One vector is turned by the same rotation once a tick. Each row is the vector after some number of ticks, and that number follows the row.
The counts run from 0 to 131.
[134 131 152 152 155 150 151 152 141 127 135 116 174 157 150 152 163 112
 130  98 101 125 169 116  94  98 141 170 166 134  87 159  89 129 126 108
 138 129 125 137 172 140 139  99 112 112 127 171 166 155 127 117 139 154
  73 107  95 113  91  99  87 121 136 118 143 138  83]	131
[166 103 144 150 141 175 127 167 106 159 108 118 113 153 131 132 155 124
 162  73 116 111 148 151  78  83 110 159 192 146 124 180  87 114 118  86
 108 108 125 126 166 116 141  81 112 120 141 181 138 107 142 121 136 159
  94 126  93 129 108 102 129  88 131 119 106 111  99]	71
[184 149 139 145  98 181  93 158 124 136 119 115 128 172 146 143 115 146
 113 141  99 131 165 148  69 115 142 204 174 132 129 127 152 112 145  97
 158 169 127 114 146 149 148 129 133 106 158 141 167 107 102 139 116 105
  87 146 153 143 113 162 155 144 159 144 136 138 113]	30
[ 97 136 150 138 134 140 155 169 140 114 143 144 125 115 146 168 169 133
 105  95  98 137 203  93  84 117 120 173 146 136  90 121  96 118 120 114
 128 149 108 123 159  77 154  98 147 151 140 139 153 159  99 139 115 130
  78 117 103 117 124 142  65 153 111 177 115 110 101]	122
[125 142 145 146 161 149 172 181 131 149 127  81  86 126 122 148 150 126
 166 105  90 154 174 148  79 104 115 187 192 131 105 155 101 122 136 100
 124  95 103 118 159 130 151  81 169 103 115 164 135 106 124 123 151 164
  88 124 115 140 116 111  97 112 155 125 117 113 111]	127
[149 136 181 120 125 145 138 160 105 136 132 138  92 137  98 153 114 145
 130 131 103 140 114 167  99 126 158 167 188 124 127 125 121  82 170  90
 123 159 108  99 121 123 159 125 156 103 111 171 152 122 148 187 140 132
  83 148 144 127 125 121 181 152 190 134 124 118 117]	97
[136 107 153 128 123 132 158 205 151 165 124 113 120 153 157 116 141 124
 142  72  98  96 156 158 103 129 115 176 181 124 104 135  80 115 117 108
 116 124 100 113 189 127 170  97 119 119 102 157 176 140 156 162 134 158
 124 135  77 122 127 120 124 146 162 164 108 131 111]	67
[124 118 179 138 119 161  92 125 106  86  88 163 128 155 144 128 143 133
 109 149 103 154 161 103 116  93 147 165 155  92 143 164 116  88 151  76
 104 169  92 134 114 116 152 135 104 120 144 160 170 147 147 150  97 154
  61 108 117  84 109 154 126 133 115 124 126 135 138]	45
[133 116 160 113  99 127 134 194 134 151 119 114  96 150 151 170 138 117
 128  86 103 123 178 144  89 133 109 169 189 147  90 151 137 116 129 101
 120 134 125  89 204 142 169  83 124 141 146 159 162 146 145 113 136 136
 119 158 124 157  95 113 128 123 146 156 122 105 119]	11
[120  95 125 139 146 149 135 162 122 151 118 116  84 112 100 149 151 152
 154 111 127 129 154 116  81  86 121 152 178 134 139 120  66 102 112  88
 114 128  87 139 149  89 157 102 135 133 133 152  94 139  92 158 126 161
  90 128  91 112 148 136  82 139  86 144  90 112 108]	62
[133  89 123 134 131 158 108 162 129 134  89 121  63 114 129 132 155 148
 163 108 120 122 184 120  84 100  99 155 178 128 136 127  99  91 115  90
 111 128  90 122 171  99 159  90 124 148 152 133 102 121 106 145 135 139
 101 141  94 124 141 147 101 137  77 159  82 103 122]	61
[102 115 187 120 113 136 140 161 123 144 117 157 120 143 168 136 133 149
  97 125 103 124 178  98 148 130 149 156 176 103  97 135 139  96 138 121
 129 157  95 109 187 107 174 141 145 154 129 159 139 181 170 133 122 150
  80 118 133  95 136 175 104 143 141 174 144 106 120]	113
[108 117 149 128 127 155 131 152 120 115 120 139 119 124 163 140 148 143
  94 107 101 134 201  96 107  95 116 175 160 129  94 145 112 118 120  97
 107 131 115 124 181  73 154 106 149 144 163 146 154 168 103 128  96 147
  66 106 124 133 126 150  67 140  98 169 125 131 107]	121
[144 109 123 127 126 139 140 180 133 157 128 104  85 147 136 166 165 128
 181  86 101 133 158 141  69 119  83 159 182 151 119 132  91 104 120 116
 112 122 126  96 150 114 162  75 124 136 123 142 120  99 126 126 134 127
 121 157  76 113 112 113 119 111 133 173  90  95  96]	69
[180 133 163 153 111 172 121 128 129 126 116 140 159 178 159 129 140 148
  94 129 124 101 157 131  68  99 152 180 181 120 121 170 138 124 132 104
 163 159 142 133 157 106 139 129 122 115 159 179 154 140 108  98 126 129
  54 110 142 116  86 156 123 106 160 151 164 155  75]	26
[167 148 126 157 138 171 132 152 129 131 133 114 106 129  83 158 122 160
 135 163 110 137 134 155  44 102 157 195 185 126 148 115 124  94 149  83
 164 150 116 133  85 130 124 116 152 102 140 146 132  83  75 149 143 126
  83 133 140 136 121 153 123 135 144 110 136 134 104]	32
[125 137 137 115 119 152 148 176 128 111 116  88  81 133 162 157 141 111
 150  97  76 142 208 127  83 140 104 188 161 136  86 139 114 118 125 113
 118 132 110  87 189 107 164  89 149 140 147 144 168 107 121 123 119 112
 104 151 120 143 111 145  91 128 136 175 119  91 119]	125
[146 111 149 141 132 150 160 177 128 137 130 109 110 136 105 175 128 132
 121  93 125 125 166 140  84  86 128 164 182 178 129 152 131 128 123  91
 130 104 138 141 172 132 147  77 129 122 155 194 147 120 124 114 148 167
  85 141 118 146  78 108 109  92 135 102 119 118 106]	14
[110  99 129 117 132 143 131 174 141 131 115 140 117 134 165 150 170 110
 146  92 109 100 175 113  93 119  88 161 146 122 112 121  76 119 106 106
 107 141 106  98 174  62 176 100 105 134 130 140 144 147  96 154 111 123
 100 126  80  84 123 132  87 152 108 197 103 123 110]	65
[121 136 166 134 120 139 149 183 129 173 120 118  90 114 124 142 119 162
 126  98  95 155 178 135 104 128 149 171 193 120 104 136 122  91 142 109
 143 126  84 112 192 140 160 112 174 136 110 133 126 151 164 134 137 180
  87 139 126 149 135 148 109 133 133 150 117  96 127]	116
[157 117 123 125 119 152 115 186 140 114 125 127 144 180 168 140 143 106
 138  90 116 105 179 123  70 131 118 178 153 158 124 139 119 127 118 118
  98 165 168 105 167 124 170  86  92 125 149 136 159 139 132 154 129  78
 117 147  85  85 101 139 126 121 134 161  98 113  88]	76
[151 136 140 113  96 137 152 199 137 109 135 121 140 170 165 139 127 103
 120 120 113 113 191 116  81 127 121 196 164 141 117 139 150 134 124 120
 130 148 146 100 163 119 164 104 107 143 155 171 177 130 122 114 143 100
  93 164 124 110  80 155 101 122 156 167 136 121 108]	19
[111 105 133 119 151 134 153 187 150 163 141 125 130 141 139 156 153 113
 146  78 105 102 161 137  86 133 120 162 163 120  95 110  64 119 112 117
 112 130 102 111 164 104 167 101 128 128 104 147 153 137 114 184 127 145
 104 135  69  88 139 111  92 156 122 183 100 120  98]	66
[126 140 162 149 142 135 139 136 121 123 139 148 154 141 122 172 154 141
 101 147 110 119 118 138  82 100 145 183 159 101 139 124  98 107 139  82
 153 165  89 127  88 115 137 137 144  81 114 177 180 136  85 167 122 132
  63  95 137  87 121 142 115 170 170 127 157 154  93]	36
[128 129 161 126 101 143 106 169 129 112  86 134  81 153 142 111 125 130
 152 164  95 149 182 121 103 131 126 167 177  94 137 125 121  64 151  80
 100 164  78 112 133 142 155 126 116 131 122 131 155 117 186 170 124 138
  91 138 129  97 130 183 146 148 147 152 115 112 149]	49
[138 129 156 113 113 155 106 165 104 107 142 161 123 150 143 167 137 126
 107 147 113 126 142 141 106 137 131 172 153 111 128 110 133 103 154 102
 107 193 134  75  92  85 168 122 131 111 146 142 135 139 127 177 105  71
  98 136 150 106 121 143 163 165 171 186 142 118 107]	95
[132 130 149 148 146 163 149 152 117 131 104 107  93 134 148 124 167 118
 151 102  98 135 187 135 106 111  95 185 186 135 101 186 110 125 134  95
 108 102 112 111 177 108 145  96 130 115 157 181 145  96 120  84 131 149
  79 106 123 147 103 131 103  96 142 124 133 114 107]	128
[172 156 127 145 105 181 101 155 126 123 125 105 110 141 120 158 124 148
 135 168 110 128 152 144  43 123 131 198 169 133 135 114 135 103 142 107
 154 170 128 107 107 126 136 116 143 125 152 141 122  84  87 128 121  77
  85 162 156 139 110 171 152 146 142 153 125 131 121]	31
[124 125 168 128 112 154 119 171 103 144  99 118  63 105 142 148 134 154
 135 114  96 146 191 113 108 119 130 163 190 116 111 147 130  87 131 104
 119 123  84 130 199 127 168 108 172 154 148 133 113 134 145 103 127 156
  90 136 134 152 136 155 110 112 114 157 111  82 130]	117
[119 154 127 134 142 142 177 188 142 144 134  98  75 124 124 162 154 123
 176 115  90 147 195 126  70 134 110 185 171 146 101 126 100 116 124 110
 143 119 106 100 150 118 144  82 157 129 131 140 138 109 106 131 148 120
  99 136 109 127 109 127  81 128 129 151 103  97 114]	126
[135 136 137 127 118 135 139 184 135 131 122  94  91 128 127 192 164 140
 143 100 106 138 177 127  75 121 101 171 174 160 113 146 147 117 112 105
 126 126 134  92 168 130 166  72 129 149 159 150 128 130 112 110 142 117
 113 171 126 145  86 123 115  98 124 159 103  96 112]	12
[114 104 175 111 103 155 113 173 123 133 116 143 105 133 153 146 135 121
  93 113  98 121 213  94 124 134 130 158 181 124  86 110 121  96 136 112
 108 160 104 119 195 118 190 106 135 161 153 121 132 179 139 149 131 118
 112 139 137 131 119 150 122 155 111 170 102 118 120]	0
[158 120 138 134 129 162 119 157 143 141 149 150 170 183 149 159 163 128
 131 129 131  92 148 120  86 118 145 158 176 141 116 131 110 115 132 131
 152 183 173 113 122  90 162 122 122 117 141 144 119 148 104 134 125  73
  92 120 129  67  96 138 137 132 163 181 139 131  64]	84
[131 136 172 137 132 156 115 132 111 123 112 143 130 168 157 140 139 143
 100 155  98 133 128 135  96 115 137 187 155  86 122 137 111  99 153  81
 140 174  92 105 115 115 148 139 131  97 118 165 200 135 122 161 105 138
  65 109 131 107 112 142 147 161 181 151 166 151 105]	37
[ 95 145 169 129 119 106 159 181 143 154 140 126 100 116 117 171 150 159
 128 112 105 146 175 101 100 142 150 154 185 120 104 100 117  86 135 121
 151 160  91 110 161 130 158 106 173 151  94 118 124 155 147 143 144 148
  85 147 109  96 142 154 113 138 129 172 120  91 117]	115
